[[ 17  10   4   1 -10]
 [  6  -6  14  -8  -8]
 [  2 -17  -1  -6   1]
 [ -3 -13   3  34  -9]
 [ -2  -4   0 -11  -7]]
=>
[[ -6  14]
 [-17  -1]]

[[-20  -5  -7]
 [ 23   0   1]
 [ 28  10   9]
 [-15  -7   7]
 [-27 -38 -12]]
=>
[[ 0  1]
 [10  9]]

[[-39  24  24 -41]
 [ -8   5   7 -12]
 [-10 -12   3 -26]
 [ -7   6   7 -10]
 [  5  17   5  16]]
=>
[[  5   7]
 [-12   3]]

[[-28  -4   7   9 -28]
 [ -2  -9  -3   3 -22]
 [ 12  20  14  -1   6]
 [-18 -39 -32  13 -11]]
=>
[[-9 -3]
 [20 14]]

[[ 16   2 -23]
 [ 14   2  22]
 [ 33  20  27]
 [ 15   4 -14]]
=>
[[ 2 22]
 [20 27]]

[[ 27  18  25  19 -28]
 [ -4 -37  -1 -11 -16]
 [  2 -35  -9 -18 -18]
 [ 13  -1 -29   6 -20]
 [-11   1  29   3 -15]]
=>
[[-37  -1]
 [-35  -9]]

[[  4 -38 -20 -16  -8]
 [ -6   9  18 -10 -25]
 [-28  20   3 -18 -27]
 [  1 -23  26 -40  -6]]
=>
[[ 9 18]
 [20  3]]

[[-22 -17 -15  26]
 [ -8  -2  34  22]
 [-18  -3  27  30]
 [ 14  18 -21  -9]]
=>
[[-2 34]
 [-3 27]]
---
[[-32  21  28  -1  19 -29  19]
 [ -7  18  14  15  13  -8  13]
 [-19  -4   1 -14   8  -5   8]
 [ -3   2   5   1  14   9  14]
 [ -4   4  16   2 -10 -13 -10]]
=>
[[-19  -4   1 -14   8  -5   8]
 [ -3   2   5   1  14   9  14]
 [ -4   4  16   2 -10 -13 -10]
 [ -7  18  14  15  13  -8  13]
 [-32  21  28  -1  19 -29  19]]

[[ 13 -17 -13   6]
 [  2 -12   3   5]
 [ 14   0 -21   7]
 [ -2  -7  30 -19]
 [ -6  23 -17  10]]
=>
[[ 13 -17 -13   6]
 [  2 -12   3   5]
 [ -2  -7  30 -19]
 [ 14   0 -21   7]
 [ -6  23 -17  10]]

[[  0 -27   6  12 -14  -5  26]
 [ 10  -1  -6   6  23 -12  26]
 [ -6  16   8 -12 -31  12  26]
 [  6   3  -1   2   6  -6  26]
 [  0  26  -2 -12   1   6  26]]
=>
[[  0 -27   6  12 -14  -5  26]
 [ 10  -1  -6   6  23 -12  26]
 [  6   3  -1   2   6  -6  26]
 [ -6  16   8 -12 -31  12  26]
 [  0  26  -2 -12   1   6  26]]

[[ -1   5  -1   2]
 [  5 -11   4  -5]
 [-25  38 -18  17]
 [-13  19 -10   8]
 [-13  17 -10   8]]
=>
[[  5 -11   4  -5]
 [ -1   5  -1   2]
 [-13  17 -10   8]
 [-13  19 -10   8]
 [-25  38 -18  17]]

[[ 24   2  16   5  -9   7  41  -2 -24  -4 -19   4]
 [  6  -4   8  17  23  -2 -12  -3  -4  15   7   2]
 [-26  -2 -12  -8  -6   6  -2   7  -6 -18 -13   3]
 [ -5  -7  -1  29 -25 -13  -8  14  26  -1   0  -9]
 [-12  -3 -24   7  -1  -2 -18  14  -3  -5  10  10]
 [ 23  -5 -10  -5  -3  -3  12  -1  19  -5 -14 -13]]
=>
[[ -5  -7  -1  29 -25 -13  -8  14  26  -1   0  -9]
 [ 23  -5 -10  -5  -3  -3  12  -1  19  -5 -14 -13]
 [  6  -4   8  17  23  -2 -12  -3  -4  15   7   2]
 [-12  -3 -24   7  -1  -2 -18  14  -3  -5  10  10]
 [-26  -2 -12  -8  -6   6  -2   7  -6 -18 -13   3]
 [ 24   2  16   5  -9   7  41  -2 -24  -4 -19   4]]

[[  8  13  -6  23  11   2   4   8  -6  35]
 [  7   3   7  24   5  11  -2 -13  16  18]
 [ 10  -4 -10 -19   7  -4  -4 -12  12  -4]
 [  8  -5 -11 -27   3 -14 -10   4  -1 -13]]
=>
[[  8  -5 -11 -27   3 -14 -10   4  -1 -13]
 [ 10  -4 -10 -19   7  -4  -4 -12  12  -4]
 [  7   3   7  24   5  11  -2 -13  16  18]
 [  8  13  -6  23  11   2   4   8  -6  35]]

[[-12   2  -8]
 [ -3   6   2]
 [-15  30  27]
 [ 18  -9 -24]
 [-18  32  29]]
=>
[[ 18  -9 -24]
 [-12   2  -8]
 [ -3   6   2]
 [-15  30  27]
 [-18  32  29]]

[[  1  26  11  -4   5  21 -26   4 -39   0   4  22  27 -16   6  -4]
 [-31   9 -16   1   4  25 -14  -6   6   0   9   8   8   0  -1 -11]
 [  1  -6  17  -1   3  20  -1   3 -18  14  -2   1   7  -2  -7  -6]]
=>
[[  1  -6  17  -1   3  20  -1   3 -18  14  -2   1   7  -2  -7  -6]
 [-31   9 -16   1   4  25 -14  -6   6   0   9   8   8   0  -1 -11]
 [  1  26  11  -4   5  21 -26   4 -39   0   4  22  27 -16   6  -4]]

[[-34  19  -6  27  16   0 -27  28  -6  32]
 [ 32  12  34  32 -14 -24  16   1   1 -33]
 [ 27   5 -14   4  27  23   8  15  -5   4]
 [  9  11  14  -9 -30 -10 -28 -10  31   5]]
=>
[[ 27   5 -14   4  27  23   8  15  -5   4]
 [  9  11  14  -9 -30 -10 -28 -10  31   5]
 [ 32  12  34  32 -14 -24  16   1   1 -33]
 [-34  19  -6  27  16   0 -27  28  -6  32]]
---
[[ 18  -3  -3  30   1 -20 -25]
 [-10 -11 -10   5  11   0   1]
 [ 30   0   2   8 -15 -16 -41]
 [  7  10  12   0 -10  -1   8]
 [  8   0   5  -1  -1  -6  -7]
 [ -8   2 -12   3  16   6  -9]
 [  4  -1  -4  -7  13   0 -26]]
=>
[[-25   1 -41   8  -7  -9 -26]
 [-20   0 -16  -1  -6   6   0]
 [  1  11 -15 -10  -1  16  13]
 [ 30   5   8   0  -1   3  -7]
 [ -3 -10   2  12   5 -12  -4]
 [ -3 -11   0  10   0   2  -1]
 [ 18 -10  30   7   8  -8   4]]

[[  1 -10  17]
 [  2 -11  18]
 [  8 -36  28]
 [ -5  22 -18]
 [  5 -20  14]
 [  0  -2  -1]
 [ -3  11  -8]
 [ -3   6  -3]
 [ -1   3   0]]
=>
[[ 17  18  28 -18  14  -1  -8  -3   0]
 [-10 -11 -36  22 -20  -2  11   6   3]
 [  1   2   8  -5   5   0  -3  -3  -1]]

[[ -2  -2 -10]
 [  7  12 -11]
 [ -1  -1  -9]
 [ -7  -2 -21]
 [ 11  -6  30]
 [-13 -12 -13]
 [  4 -12  23]
 [  7 -10  27]
 [ 13  -2  21]
 [ -3   2 -20]]
=>
[[-10 -11  -9 -21  30 -13  23  27  21 -20]
 [ -2  12  -1  -2  -6 -12 -12 -10  -2   2]
 [ -2   7  -1  -7  11 -13   4   7  13  -3]]

[[-10 -11  -1 -16  30  29 -25   4]
 [ -5  -7  -6  -4  16  12  -7  -2]
 [  3  -5   2   0 -10  -9  -5   2]
 [-20 -39   0 -19 -27  -1 -30  10]
 [ -8 -19   2  -8 -21  -6  -9   7]
 [  6   2  -1   8 -11  -3   9 -22]
 [ -1  -2   0   1  14   8  -8  -6]
 [  0 -21 -17 -16  -3 -12   2 -20]]
=>
[[  4  -2   2  10   7 -22  -6 -20]
 [-25  -7  -5 -30  -9   9  -8   2]
 [ 29  12  -9  -1  -6  -3   8 -12]
 [ 30  16 -10 -27 -21 -11  14  -3]
 [-16  -4   0 -19  -8   8   1 -16]
 [ -1  -6   2   0   2  -1   0 -17]
 [-11  -7  -5 -39 -19   2  -2 -21]
 [-10  -5   3 -20  -8   6  -1   0]]

[[  3 -30  11]
 [  8 -10  21]
 [ 21  -6  -2]
 [ 25 -30  -1]
 [ 22   0   0]
 [ 20  -5  -7]
 [ 17  -4  12]
 [ 15  -1 -14]
 [  3  -6  17]
 [  3 -30 -14]]
=>
[[ 11  21  -2  -1   0  -7  12 -14  17 -14]
 [-30 -10  -6 -30   0  -5  -4  -1  -6 -30]
 [  3   8  21  25  22  20  17  15   3   3]]

[[-19 -16 -25 -16 -22 -20 -10  -9 -13  -2  27 -12]
 [ -2  19  -3  29  -2  27 -10  -5   1 -23 -23   0]
 [-19 -11 -27 -21 -24 -16  13   7 -13  31   1  -6]
 [-15 -12 -20 -20 -17 -17  20  12 -10  36  -4  -3]
 [ -8  15 -11  22 -10  23 -22 -14  -6 -30  -7  -6]]
=>
[[-12   0  -6  -3  -6]
 [ 27 -23   1  -4  -7]
 [ -2 -23  31  36 -30]
 [-13   1 -13 -10  -6]
 [ -9  -5   7  12 -14]
 [-10 -10  13  20 -22]
 [-20  27 -16 -17  23]
 [-22  -2 -24 -17 -10]
 [-16  29 -21 -20  22]
 [-25  -3 -27 -20 -11]
 [-16  19 -11 -12  15]
 [-19  -2 -19 -15  -8]]

[[16 11 20 27]
 [11 11 20 29]
 [10 36 20 21]
 [10 31 20 22]
 [10 11 33 27]
 [10 11 20 31]
 [10 11 20 32]
 [10 36 20 21]
 [10 11 20 37]
 [10 11 35 27]]
=>
[[27 29 21 22 27 31 32 21 37 27]
 [20 20 20 20 33 20 20 20 20 35]
 [11 11 36 31 11 11 11 36 11 11]
 [16 11 10 10 10 10 10 10 10 10]]

[[-10  -8  -6 -10  -3   7  -3]
 [ -2  -7  -6   0   5   5   1]
 [ 12 -15 -12  13 -14  -8  -4]
 [  9 -34 -24  10   6   7 -11]
 [ -1   1   0   0   2   0   1]]
=>
[[ -3   1  -4 -11   1]
 [  7   5  -8   7   0]
 [ -3   5 -14   6   2]
 [-10   0  13  10   0]
 [ -6  -6 -12 -24   0]
 [ -8  -7 -15 -34   1]
 [-10  -2  12   9  -1]]
